In the rows, 128 means zero.
One turn sends every row of this set to another row. A few are shown first. Where does it send the rows asked after them?
z_949: [ 89 140 138 127 137 107 108 139 134 127 142 115 118 115 130 107 156 101
 144 135 136 113 114 143 128 147 123 139 126 140 146 136 122]
z_860: [132 145 160 105 137 122 118 128 143 113 155  77 139 107 142 114 124 146
 135 106 144 105 121 124 149  95 158 134 111 120 122 147 127]
z_126: [149 149 158 109 129 120 123 117 118 103 165 130 142 105 131 121 153 116
 131 129 115  90 107 118 140 112 112 129 123 124 110 104 105]
z_158: [128 137 144 124 120 125 119 144 116 117 126  98 119  87 130 124 122 108
 151 125 131 113 119 136 150 141 125 154 110 159 141 141 114]
z_907: [ 90 151 153 136 133 120 120 152 125 137 146 117 116 115 122 102 145 111
 146 126 139 115 139 151 130 134 123 143 143 120 147 137 143]
z_552: [137 155 159 128 118 121 118 159 103 125 136 101 122  89 119 121 126 106
 144 120 119  97 139 141 145 129 124 149 135 142 139 150 143]
z_168: [120 134 131 107 152 170 138 128 121 128 147 110 143 104 134 126 154 124
 135 132 142  75 127 134 165 120 116 159 137  99 128 123 144]
z_249: [128 160 128 117 147 136 138 132 131 130 164  90 103 105 147 123 164 141
 147  97 110  84 110 112 155 135 135 131 125 133 145 111 116]
z_31: [ 98 141 141 128 127 122  99 141 126 132 133 114 118 115 132 116 118 116
 158 122 130 113 122 147 128 145 132 144 114 153 138 127 127]
z_122: [113 156 158 123 129 117 101 158 114 133 134 117 122 119 134 115 127  95
 147 114 124 109 138 140 121 135 130 156 133 132 144 129 140]
z_546: [ 89 113 153 131 125 151 139 136 118 139 134 112 120 116 135 137 118 122
 130 130 133  99 113 140 151  91 149 117 103 106 126 113 137]
z_102: [138 147 180 110 135 119 112 128 140 100 160  92 138 104 150 123 149 118
 127 108 139 106 129 109 145  96 153 130 118 114 134 146 127]
z_298: [ 87 108 144 136 133 158 144 129 119 132 133 114 128 119 127 135 130 129
 136 130 129  91 107 142 152  99 144 125 106 101 137 120 145]
z_435: [120 116 166 108 145 122 125 142 112 141 129  98 131 131 150 133 157  91
 110 129 103  82  99 138 130  98 141 136 118 118 140 122 121]
z_376: [ 98 116 144 137 129 157 138 130 116 135 128 117 123 117 127 137 125 128
 140 124 118  83 113 144 150  97 145 124 105 103 128 122 152]
z_873: [114 116 157 109 146 117 123 139 108 127 128 105 127 135 140 132 160  90
 117 121  97  80  92 132 138  96 138 141 123 110 149 124 141]
z_560: [119 110 154 111 148 125 123 131 113 127 122 104 128 132 146 136 163  93
 123 122  96  79  89 134 135 104 136 142 111 119 147 122 129]
z_427: [136 154 139 101 124 119 141 126 119 118 161 120 134 111 113 110 123 140
 137 117 129 101 108 130 153  98 118 137 124 112  95 103 123]
z_756: [136 150 165  99 129 114 126 129 112 100 176 131 150 113 123 121 142 114
 123 130 124  98 104 110 143 102 113 132 135 116 125 102 113]
z_805: [101 132 142 122 128 114 125 144 121 113 149  97 128  93 118 114 142 114
 137 147 141 112 108 136 153 141 117 140 128 151 158 151 115]
z_867: [122 126 159  93 148 147 111 134 107 112 147 111 125 111 142 139 143 109
 132 111 123  97 112 112 173 106 115 170 141 120 148  96 146]
z_735: [120 123 140 106 147 135 112 109 125 114 147 113 110 103 139 129 181 115
 135 123 114  87 103 123 180 118 109 148 135 127 127 111 145]
z_366: [106 149 149 127 122 109 136 156 115 120 146 103 116  94 108 110 146 103
 133 131 138 112 128 136 158 125 116 141 147 124 148 156 143]
z_423: [111 117 157 105 142 111 118 139 112 138 134  98 126 133 145 132 156  93
 109 129 100  78  91 136 135  96 141 129 118 120 135 125 129]
z_578: [106 132 115  91 140 150 110 122 116 118 149 108 138 108 129 137 122 127
 143 128 132  72 104 124 174 120 129 149 127 122 118 119 151]
z_845: [133 145 142 104 133 132 151 126 127 118 160 117 140 111 120 107 134 141
 134 125 143 110 106 131 149 104 113 142 121 111 109 100 104]
z_780: [ 94 116 153 140 126 151 141 132 122 144 132 113 115 113 134 132 133 123
 131 128 128  94 118 145 150  93 147 112 104 103 118 118 139]
z_317: [120 170 120 114 133 134 127 137 120 121 170 101 113 104 141 137 137 126
 147  98 115  73 114  97 153 133 147 122 126 122 141 116 132]
z_276: [116 163 130 118 146 152 148 141 127 121 171  99 123 104 145 129 155 125
 138 108 132  83 122 101 147 136 139 131 129 111 159 114 114]
z_584: [118 163 138 105 146 131 137 151 118 126 175  90 111 115 140 125 140 135
 139  94 118  91 113 102 156 119 139 138 140 122 163 104 128]
z_156: [130 141 169 108 133 110 106 117 146  97 162  90 134 104 149 125 151 122
 129 115 138 105 116 107 149 101 155 121 113 124 128 147 123]
z_632: [129 145 159 111 141 121 129 125 150 117 158  79 138 107 140 108 146 148
 131 112 146 106 125 129 152  97 153 130 118 111 122 153 129]

z_949 -> z_907
z_156 -> z_632
Where do these go?
z_427 -> z_126
z_435 -> z_546
z_584 -> z_317
z_366 -> z_552
z_735 -> z_168
z_376 -> z_560

One turn sends every row of this set to another row. A few are shown first. Where does it send the rows asked after them?
z_227: [116 109 135 139 124 124 124 148 127 140 124 115 139 137 116 133 138 124
 121 123 117  67 129 129 137 102 112]
z_740: [125 126 128 113 144 152 123 125 116 132 146 129 138 145 121 155 129 118
 135 117 128 117 149 122 149 107 140]
z_987: [115 121 137 133 153 147 125 132 120 140 139 142 126 120 125 160 139 113
 119 124 123 112 151 132 146 100 136]
z_639: [114 140 122 104 125  93 119 136 119 135 139 138 132 135 163 139 150 149
 120 148  95 133 134 139 102 118 123]
z_635: [111 139 127 101 130  93 115 132 121 138 143 148 140 137 158 131 156 133
 119 144  93 125 131 140  92 134 127]
z_454: [108 123 120 102 164 106 136 134 120 157 139 140 109 138 101 151 116 133
 140 144 121 124 136 114 122 143 131]
z_436: [113 117 138 143 126 127 125 146 121 147 126 123 137 132 108 134 143 116
 112 126 116  65 132 134 128 113 113]
z_302: [114 112 141 124 157 143 121 127 130 136 142 146 141 131 130 146 139 101
 128 114 121 105 142 126 145 107 142]
z_988: [109 117 119  97 165 103 133 132 126 153 140 138 115 142 109 146 113 134
 147 140 122 123 133 110 126 140 135]
z_394: [120 134 120 155 125 115 138 132 127 127  97 116 139 133 119 142 108 130
 116 132 141 121 153 127 106 133 111]
z_82: [114 127 147 120 107 132 117 124 112 138 130 113 157 147 116 130 149 122
 141 120 123  85 131 131 124 107 112]
z_14: [122 133 133 116 148 155 122 122 111 142 150 139 138 142 110 153 137 103
 124 118 127 112 151 127 136 124 140]
z_441: [116 126 135 138 122 128 122 135 125 134 134 129 137 131 109 127 147 116
 118 124 117  58 131 138 126 113 112]
z_382: [114 135 121 110 144 108 127 145 118 143 125 125 158 137 157 137 154 142
 110 139  99 147 128 142 111 117 111]
z_67: [124 159  98 113 148  99 118 115 138 134 141 120 129 121 132 125 146 146
 106 145  97 108 150 148 110 139 126]
z_797: [113 135 126 105 133  86 112 138 122 142 149 137 133 138 148 125 155 134
 126 152  92 123 123 141  92 133 132]
z_500: [118 124 142 125 115 132 122 130 110 135 133 105 158 153 104 130 147 111
 138 125 129  88 134 136 119 115 113]
z_239: [127 157  97 114 144  87 114 122 137 146 144 112 131 122 132 130 143 136
 116 153  96 106 149 150 110 137 128]
z_120: [114 117 129 109 165  92 132 122 140 147 128 142 137 120 118 158 125 104
 153 156 127 126 153 140 122 132 128]
z_502: [126 152  85 120 161 114 135 141 133 128 141 121 142 135 129 127 144 137
  95 140 102 113 143 148 116 136 111]
z_832: [126 149  97 106 151  94 116 115 150 125 142 116 139 131 141 116 141 147
 120 137  97 107 144 142 117 133 130]
z_703: [111 137 126 108 148 109 123 141 118 147 130 135 164 139 153 131 159 125
 107 138  96 139 126 144 102 132 114]
z_800: [119 123 128 137 119 129 124 139 127 129 130 119 134 132 116 132 140 132
 125 126 118  64 133 135 135  97 109]
z_597: [115 117 126 110 162  93 135 124 138 146 124 137 134 118 121 163 122 114
 153 159 129 130 155 139 127 122 126]
z_363: [126 112 135 118 166  94 131 113 139 135 109 125 135 121 126 152 114 119
 153 142 130 128 144 120 124 127 137]
z_177: [117 124 127 145 131 109 130 127 137 123 103 124 158 144 123 124 111 110
 127 121 135 110 142 123 100 148 119]
z_518: [123 125 138 126 166  98 133 112 127 147 112 133 126 110 113 159 122 109
 135 149 130 125 150 128 113 140 135]
z_623: [120 117 123 109 160 100 135 127 117 139 136 145 118 145 118 147 110 108
 143 136 125 115 137 103 107 150 136]
z_979: [120 130 139 129 111 136 125 134 104 136 129 100 149 146 102 140 147 123
 132 131 131  94 140 139 123 106 107]
z_956: [106 127 133 153 130 116 136 137 121 135 105 135 135 138 117 131 116 119
 109 126 133 114 136 118  91 150 117]
z_51: [110 114 127 145 126 112 135 140 130 122 101 121 139 146 131 128 106 137
 127 120 134 120 132 111 106 129 117]
z_157: [123 122 117 114 154 103 141 134 110 138 129 135 104 138 120 162 105 130
 140 144 130 125 144 104 115 132 131]
z_556: [127 143  86 111 161 109 132 139 142 122 143 120 153 145 137 117 140 135
 107 132 100 110 136 142 121 134 115]
z_524: [115 138 146 127 106 137 119 127 101 145 128 113 145 138 108 139 152 126
 130 129 124  89 138 137 120 108 109]
z_720: [115 137 121 108 128  87 115 141 119 139 145 129 123 135 151 135 151 149
 127 156  94 131 126 142 100 120 127]
z_401: [128 147  98 107 144  84 112 121 148 137 143 109 139 130 141 123 139 139
 130 146  95 106 143 146 117 130 131]

z_956 -> z_177
z_623 -> z_363
Where do these go?
z_597 -> z_454
z_436 -> z_500
z_740 -> z_987
z_832 -> z_639
z_797 -> z_401
z_524 -> z_441
z_382 -> z_502

One turn sends every row of this set to another row. A few are shown first. Where does it send the rows asked after them?
z_246: [126 155 154 112 127 162 134 136 143 146 131 130 118 125 139 120 123 130
 128 123 116 117 112 135 117 123 127 138 134 162 125]
z_409: [134 146 135 138 133 131 116 133 102 120 103 142 121 141 143 129 104 122
 112  99 115 101 138 121 115 144 118 136 140 146 156]
z_853: [126 121 130 140 158 127 162 139 122 137 102 127 138 136 120 157 146 143
 126 109 150 115 156 142 129 134 116 121 118 113 110]
z_983: [124 134 156 143 134 139 128 145  98 130  99 140 121 148 135 127 111 124
 113 121 119 106 148 115 113 150 117 147 125 142 148]
z_551: [147 106 132 124 123 114 115 149 120 125 125 129 140 135 127 101 128 106
 133 121 144 121 125 106 106 137 130 125 161 155 145]
z_290: [129 114 112 128 135 120 153 131 137 152 112 136 134 132 121 165 132 144
 144 120 138 132 139 158 132 124 139 130 143 113  99]
z_772: [133  98 148 127 151 116 111 135 131 140 129 140 137 154 121 113 135 132
 117 109 122 140 147  99 137 141 135 135 165 139 126]
z_945: [135 150 141 129 135 116  96 120 142 148 142 109 130 149 161 134 126 128
 119 115 142 130 128 118 146 119 121 132 124 139 142]
z_221: [124 138 156 142 153 131 129 142 102 137 109 128 112 140 144 133 105 120
  96 117 122 120 141 111 128 156 120 154 138 137 133]
z_509: [142 116 139 117 146 103 112 136 137 135 134 143 158 138 139 127 130 126
 115 107 149 117 137 100 111 149 139 123 162 140 140]
z_613: [124 137 107 133 143 124 120 123 127 117 123 120 153 109 126 159 136 114
 138 124 134 103 138 149 140 135 141 134 112 133 135]
z_318: [151  91 144 121 142 126 124 131 122 146 101 128 117 141 125 108 117 143
 125 118 146 139 147 101 120 155 139 125 150 130 138]
z_880: [130 115 108 115 140 143 156 146 127 139 119 120 152 135 128 156 130 130
 141 114 143 132 141 155 135 106 136 122 155 123 108]
z_460: [130  88 141 121 148 112 110 130 143 133 131 134 131 143 126 108 145 134
 114 113 131 144 139 104 135 148 140 120 143 132 128]
z_926: [111 121 143 146 157 135 153 136 107 140 116 132 142 131 131 151 141 130
  94 104 134 110 148 126 134 146 132 116 117 115 138]
z_667: [140 131 139 119 132 113 115 111 125 149 121 121 107 147 152 125 138 136
 107 111 152 130 133 136 134 140  98 123 127 109 140]
z_155: [114 142 129 147 143 132 142 163 110 125 139 109 134 128 135 143 132 110
 103  99 125 107 133 117 147 120 133 121 137 147 134]
z_594: [118 143 150 134 115 114 119 144 137 148 127 127  98 156 137 118 137 131
 129 120 149 135 130 112 130 108 116 142 120 132 141]
z_354: [125 144 154 119 132 163 149 130 116 161 118 141 117 128 130 113 138 150
 119 115 144 117 120 131 116 126 118 135 133 140 102]
z_587: [128 136 137 148 160 131 126 126  92 135 113 143 128 134 132 131 123 121
  84 112 122 118 129 112 123 147 129 146 137 139 141]
z_913: [134 147 145 106 134 171 125 117 128 151 125 147 146 124 135 128 137 142
 116 122 129 106 119 141 120 133 131 131 123 148 130]
z_660: [129 122 113 114 128 128 133 140 133 134 127 122 154 130 129 164 137 116
 150 131 125 116 139 163 139 114 142 133 149 129 113]
z_849: [140 122 106 107 125 132 144 127 138 149 122 118 143 128 140 148 123 125
 145 143 142 124 133 156 107 129 144 146 157 124 112]
z_159: [139 105 137 121 144 101 115 143 148 131 135 136 145 140 135 118 146 134
 115 106 147 124 133  97 115 139 142 109 144 143 132]
z_327: [122 135 113 131 134 139 152 156 138 116 109 112 114 117 112 146 119 125
 147 127 142 121 135 135 121 121 142 129 110 139 144]
z_748: [121 130 133 154 119 143 149 157 110 133 101 118 110 128 122 131 112 131
 130 115 132 109 142 122 125 136 135 118 103 140 151]
z_69: [129 149 145 109 134 160 118 120 122 152 130 138 126 126 141 122 133 140
 114 104 124 115 120 142 147 133 117 138 144 145 101]
z_472: [135 122 119 110 126 132 140 138 142 150 124 127 152 145 138 150 135 123
 149 135 128 121 143 152 121 112 142 149 161 134 103]
z_451: [142  95 143 128 114 104 101 138 128 132 112 127 127 135 135 101 137 127
 146 124 146 115 141 109 119 150 136 121 129 140 126]
z_209: [144 113 107 108 134 145 152 130 140 150 113 132 150 149 132 144 133 133
 138 123 133 133 140 157 115 115 136 133 161 127 111]
z_446: [137  88 145 116 134 119 111 139 136 136 113 117 115 136 136 104 125 138
 130 121 150 140 144  99 132 154 141 122 135 132 127]
z_868: [134 123 111 115 127 131 151 143 136 139 119 111 140 120 126 162 122 129
 153 145 141 120 134 156 114 124 151 129 134 126 124]
z_787: [127 142 120 149 123 116 121 130 108 125 123 124 129 113 135 148 126 114
 118 108 119  90 131 139 132 150 134 117 114 136 149]
z_234: [109 124 146 151 135 128 138 140 120 134 111 121 100 134 136 145 114 123
 119  97 109 125 149 134 158 151 122 127 124 124 127]
z_15: [151 108 146 127 115  98 101 136 126 141 107 137 115 134 128 114 124 122
 144 127 138 116 138 108 122 156 139 140 145 144 132]
z_690: [136 115 102 117 119 137 147 136 134 152 119 128 129 137 118 136 131 132
 144 145 132 137 129 151 119 116 146 153 153 131 105]
z_565: [123 132 118 134 158 138 142 151 119 121 128  98 148 128 131 148 136 116
 128 105 138 120 146 136 158 114 121 130 139 138 106]
z_630: [125 131 131 135 127 129 116 107 127 140 130 127 131 142 142 113 137 122
 124 124 150 135 122 129 106 121 119 123 109 126 169]
z_663: [143 123 105 110 127 128 142 131 148 157 111 139 129 142 130 151 125 141
 140 124 134 134 137 154 127 123 145 145 158 126 101]
z_389: [131 153 133 144 146 127 121 143 102 129 112 146 126 140 132 134 115 126
  96 100 124 107 130 102 123 127 136 143 140 154 145]
z_115: [137 127 143 136 137 136 120 133 115 154 130 121 138 166 131 115 155 139
 109 129 147 132 136 117 137 106 111 128 115 135 142]
z_207: [127 113 110 130 126 128 155 142 136 141 119 116 116 127 114 150 122 129
 154 135 124 143 130 160 127 118 138 135 144 126 108]
z_850: [124 147 155 121 126 144 136 108 134 155 122 145 108 120 138 123 135 135
 127 119 120 114 114 149 107 147 117 135 130 138 114]
z_190: [117 126 124 140 137 113 147 137 141 123 107 121  93 130 117 151 129 126
 143 109 115 129 143 154 139 138 113 131 126 124 118]
z_861: [145 102 133 123 124 103 108 144 136 122 131 122 138 135 142 101 139 116
 134 107 143 119 127 109 112 139 127 106 148 150 132]

z_880 -> z_660
z_460 -> z_159
z_246 -> z_850
Where do these go?
z_772 -> z_509
z_190 -> z_853
z_787 -> z_748
z_221 -> z_587
z_630 -> z_594
z_209 -> z_472

